(in the rows, 128 means zero)
Named moves, each a turn or a mirror, and the order they were made in; the first pair answered
N:
[150 121 102  88 124 124 106 107 125 149 115 127 124 118 107 135 111 134
 117 150 124 129 141 142 133 173 145 106 166 140]  ->  [136 120  99  86 143 131 100 114 131 146 121 134 136 116 114 134 111 143
 122 171 119 121 148 138 139 163 153 102 150 134]
[152  83 116 164 129 134 135 125 118 129 109 163 127 150 173 128 118 126
 158 120 128 119 136  83 143 142 121 100 151 134]  ->  [156  87 118 161 124 132 135 128 118 131 107 161 119 150 170 128 116 127
 154 115 131 118 131  85 141 149 121 101 153 131]
[135 141 110 135 131 136 160 169 134 133 175 135  76 102 151 119  92 126
 127 149 110 138 152 138 151 109 111 121 110 105]  ->  [149 146 119 135 102 120 158 163 124 144 155 125  55 110 137 125  95 108
 115 114 117 146 133 145 135 122  94 132 138 119]
[158  98 152 159 121 124 142 155  89 148  91 146 107 147 113 192 159 163
 109 109  85 127  90 109 101 168 121 107 202 168]  ->  [126  94 129 163 174 156 135 168 110 129 126 173 142 132 135 180 155 187
 134 183  65 107 115  90 129 139 144  87 145 144]
Q:
[ 99 137 156 110 148 125 139  92 145  88 126  97 144  85 124  86 129  93
 133 105 164 133 134 153 118 104 128 155 117 119]  ->  [131 139 175  95 132 138 128 108 125 100 121 125 138 128  74 103 112  88
  99 126 152 117 126 176 124 157 150 145 145 121]
[145 145 134 110 115 129 145 145 163 118 132 139 108 136  97 145 129 115
 136 145  88 107 110 115 117 137 126 100 162 127]  ->  [142 139 123 120 123 120 145 143 165 121 120 130 109 129 121 151 135 128
 150 128  91 112 103  95 110 127 114  93 160 134]
[150 119 151 116  97 160 159 165  86 125  96 139 137 185 112 148 107 139
  77 165 108 115 141 131 149 161 122 135 108 114]  ->  [157  97 110 139 113 145 152 159  98 140  67 131 144 167 161 167 136 162
 110 128 110 136 132  87 133 148  94 118 121 137]
E:
[111 179 113 132 105 109 134 126  87 117 109 116 116 116 132 137 148  73
 108  85 144 168 168 168 149 128 102 134 113 128]  ->  [105 179 116 129 127 102 125 109  97 109 112 115 134 103 149 125 153  76
 119  81 163 168 160 162 140 120 109 140 120 132]
[103 148 144 107 162 126 142  86 165  98 168  99 109  83 159 120 133  81
 182 147 180 125 153 123 142  94 156 101 108 154]  ->  [103 142 129 130 130 139 155 140 151 117 187 113  62 116 138 148 116  84
 163 171 119 127 170 137 177 109 150  82  78 136]
[137 129 122 150 128 133 125  95 124  99 122 167 137 150 137 104  87 138
 130 164 130 111 125 172 133 153 175 117 170 127]  ->  [133 127 123 153 129 134 121  92 129 100 124 168 139 150 138 106  90 139
 134 169 126 113 126 173 132 147 172 119 165 127]
Pairs:
(two moves a pair)
[104 161 161 114 124 117 143 123 131 116 117  98 124  90 129 114 123  91
 146  99 154 136 126 159 115  94  91 142 137 102]  ->  [ 97 157 163 109 145 151 137 146 130 105 146 139 148 110 114 112 107 109
 134 171 130 116 140 163 142 104 129 121 112  86]	Q N
[137 144 154 116  89 134 130 125 113 117 123 134 108 144 104 121 101  88
  98 119 143 120 117 180 129 135 116 145 141 130]  ->  [148 119 124 129 120 154 112 154 119 124 129 174 136 161 111 151 105 132
 100 171 120 116 118 151 145 146 136 111 133 129]	N Q
[ 99 118 121 108 147 110 114 138 111 147 139 135 142  96 131 113 142 115
 156 108 120 190 140 108 123 100 128 108 136  96]  ->  [100 132 151  98 123 114 117 136 102 142 142 132 129 107 102 102 129  96
 138 106 127 187 134 137 121 114 136 125 148  96]	Q N
[150 133 144 129  45 130 179 151  88 164  59 111  73 171 118 153 100 108
  89  97 101 125 146 118 139 164  77 140 142 128]  ->  [126 152 187  96 113 112 161  65 123 119  64  84 145 104 146  85 109  95
 125  82 191 113 130 115  97 123 104 177 162 140]	E Q
[170  96 119 138 134 116  89 161 114 157 113 148 125 173 103 121 149 154
  96 166 150 121 136 112 142 151 131 128 160 125]  ->  [147  87  86 161 144 107  99 160 125 159 108 129 118 148 142 127 162 163
 126 147 144 138 145  86 147 115 102 119 132 127]	Q E
[146 132 191 141 117 112 160  62 151  90 168 125 125 105 182 119 129 114
  98 118 204 101 118  88 103 103 122 169 126 114]  ->  [147 131 201 134 123 137 156  75 150  83 188 157 135 126 156 121 107 121
  78 170 190  86 129 103 123 120 154 160 116  99]	Q N
[131 159 166 116 132 135 137 125 144 105 127 127 201 129 146  98 134 100
 112 143 203 142 147 152 116 119 106 145  95 114]  ->  [151 150 165 115 128 147 126 141 136 119 124 156 206 159 119 117 129 111
  93 166 191 131 143 153 118 149 129 138 110 117]	Q N
[157 153 141 123 129 104 151  81 121 107 138  89 107 117 167 135 137 147
 175  49 166 143 154  99 104 128  95 140 169 141]  ->  [166 170 191  96 101 127 155  90 105  91 168 106 101 149 102 116 103 115
 128  95 154 117 160 158 124 156 134 157 166 118]	Q Q
